[[136 139 112 124 119 141 145 115 127 137 134 131]
 [143 144 119 120 133 137 135 123 115 144 133 139]
 [120 112 154 119 131 129 108 128 133 112 138 139]
 [126 134 108 144 123 120 143 133 130 135 113 109]
 [136 137 133 129 148 116 116 146 111 140 120 132]
 [131 131 121 120 115 145 140 109 133 128 141 134]
 [133 139 104 133 116 137 151 117 131 137 127 121]]
:
[[131 136 139 112 124 119 141 145 115 127 137 134]
 [139 143 144 119 120 133 137 135 123 115 144 133]
 [139 120 112 154 119 131 129 108 128 133 112 138]
 [109 126 134 108 144 123 120 143 133 130 135 113]
 [132 136 137 133 129 148 116 116 146 111 140 120]
 [134 131 131 121 120 115 145 140 109 133 128 141]
 [121 133 139 104 133 116 137 151 117 131 137 127]]

[[124 110 138 110 146 117]
 [143 139 136 136 116 118]
 [113 143 140 146 106 122]
 [114 111 119 115 137 132]
 [132 145 109 140 125 144]
 [124 113 142 137 119 110]]
:
[[117 124 110 138 110 146]
 [118 143 139 136 136 116]
 [122 113 143 140 146 106]
 [132 114 111 119 115 137]
 [144 132 145 109 140 125]
 [110 124 113 142 137 119]]

[[133 115 127]
 [114 144 145]
 [124 121 134]
 [147 142 122]
 [141 147 128]
 [108 141 149]
 [111 152 146]]
:
[[127 133 115]
 [145 114 144]
 [134 124 121]
 [122 147 142]
 [128 141 147]
 [149 108 141]
 [146 111 152]]

[[121 131 122 129 134 119 148 134 129 133]
 [124 132 106 124 127 142 136 121 139 129]
 [123 126 125 134 130 127 125 129 121 126]
 [121 125 123 143 123 133 146 135 127 133]
 [130 129 117 135 130 112 148 129 133 127]
 [128 127 126 137 140 123 129 129 126 138]
 [115 141 145 130 135 125 128 128 116 122]]
:
[[133 121 131 122 129 134 119 148 134 129]
 [129 124 132 106 124 127 142 136 121 139]
 [126 123 126 125 134 130 127 125 129 121]
 [133 121 125 123 143 123 133 146 135 127]
 [127 130 129 117 135 130 112 148 129 133]
 [138 128 127 126 137 140 123 129 129 126]
 [122 115 141 145 130 135 125 128 128 116]]

[[118 142 148 121 149 140 116 109 126 123 111 139 150 114 114 145]
 [132 109 135 119 108 127 147 139 139 145 139 108 114 144 126 132]]
:
[[145 118 142 148 121 149 140 116 109 126 123 111 139 150 114 114]
 [132 132 109 135 119 108 127 147 139 139 145 139 108 114 144 126]]

[[134 129 101]
 [103 136 124]
 [103 136 122]
 [132 128 100]
 [153 122 134]
 [122 126 155]
 [133 127 102]
 [134 128 103]
 [133 128 102]]
:
[[101 134 129]
 [124 103 136]
 [122 103 136]
 [100 132 128]
 [134 153 122]
 [155 122 126]
 [102 133 127]
 [103 134 128]
 [102 133 128]]
---
[[116 129 141]
 [139 105 123]
 [127 128 121]
 [107 142 124]
 [135 124 113]]
:
[[129 141]
 [105 123]]

[[115 152 133 150 149]
 [124 143 131 138 137]]
:
[[152 133]
 [143 131]]

[[125 139 121]
 [118 155 156]
 [135 112 102]
 [117 156 155]]
:
[[139 121]
 [155 156]]

[[102 134 121]
 [144 129 124]
 [110 143 137]
 [130 124 118]
 [142 135 127]]
:
[[134 121]
 [129 124]]

[[142 141 110]
 [150 142 129]
 [133 103 135]
 [126 130 102]
 [143 117 146]]
:
[[141 110]
 [142 129]]

[[107 134 100 101 136]
 [157 119 125 110 138]]
:
[[134 100]
 [119 125]]
---
[[103 126 157]
 [150 128 148]
 [129 139 106]
 [119 103 115]]
:
[[126 157 103]
 [128 148 150]
 [139 106 129]
 [103 115 119]]

[[108 127 138]
 [107 125 145]]
:
[[127 138 108]
 [125 145 107]]

[[123 114 146]
 [112 127 140]
 [112 131 134]
 [135 118 109]
 [106 127 134]
 [112 131 122]
 [112 118 116]
 [135 109 128]
 [123 114 146]
 [106 131 134]]
:
[[114 146 123]
 [127 140 112]
 [131 134 112]
 [118 109 135]
 [127 134 106]
 [131 122 112]
 [118 116 112]
 [109 128 135]
 [114 146 123]
 [131 134 106]]

[[135 140 135]
 [116 126 150]
 [123 127 134]
 [134 123 143]
 [125 128 138]
 [124 125 137]
 [120 110 139]
 [130 122 134]
 [127 126 133]
 [115 142 128]
 [126 127 134]]
:
[[140 135 135]
 [126 150 116]
 [127 134 123]
 [123 143 134]
 [128 138 125]
 [125 137 124]
 [110 139 120]
 [122 134 130]
 [126 133 127]
 [142 128 115]
 [127 134 126]]

[[127 101 120]
 [118 116 130]
 [124 135 112]
 [124 125 106]
 [136 135 138]
 [133 125 138]
 [130 125 124]]
:
[[101 120 127]
 [116 130 118]
 [135 112 124]
 [125 106 124]
 [135 138 136]
 [125 138 133]
 [125 124 130]]

[[141 156 111]
 [115 153 119]]
:
[[156 111 141]
 [153 119 115]]

[[103 122 102]
 [120 147 128]
 [113 126 153]]
:
[[122 102 103]
 [147 128 120]
 [126 153 113]]

[[114 113 135]
 [118 133 118]
 [120 140 112]
 [111 119 149]
 [118 147 122]
 [112 127 144]
 [120 140 111]
 [119 136 114]
 [115 122 132]
 [119 142 114]]
:
[[113 135 114]
 [133 118 118]
 [140 112 120]
 [119 149 111]
 [147 122 118]
 [127 144 112]
 [140 111 120]
 [136 114 119]
 [122 132 115]
 [142 114 119]]
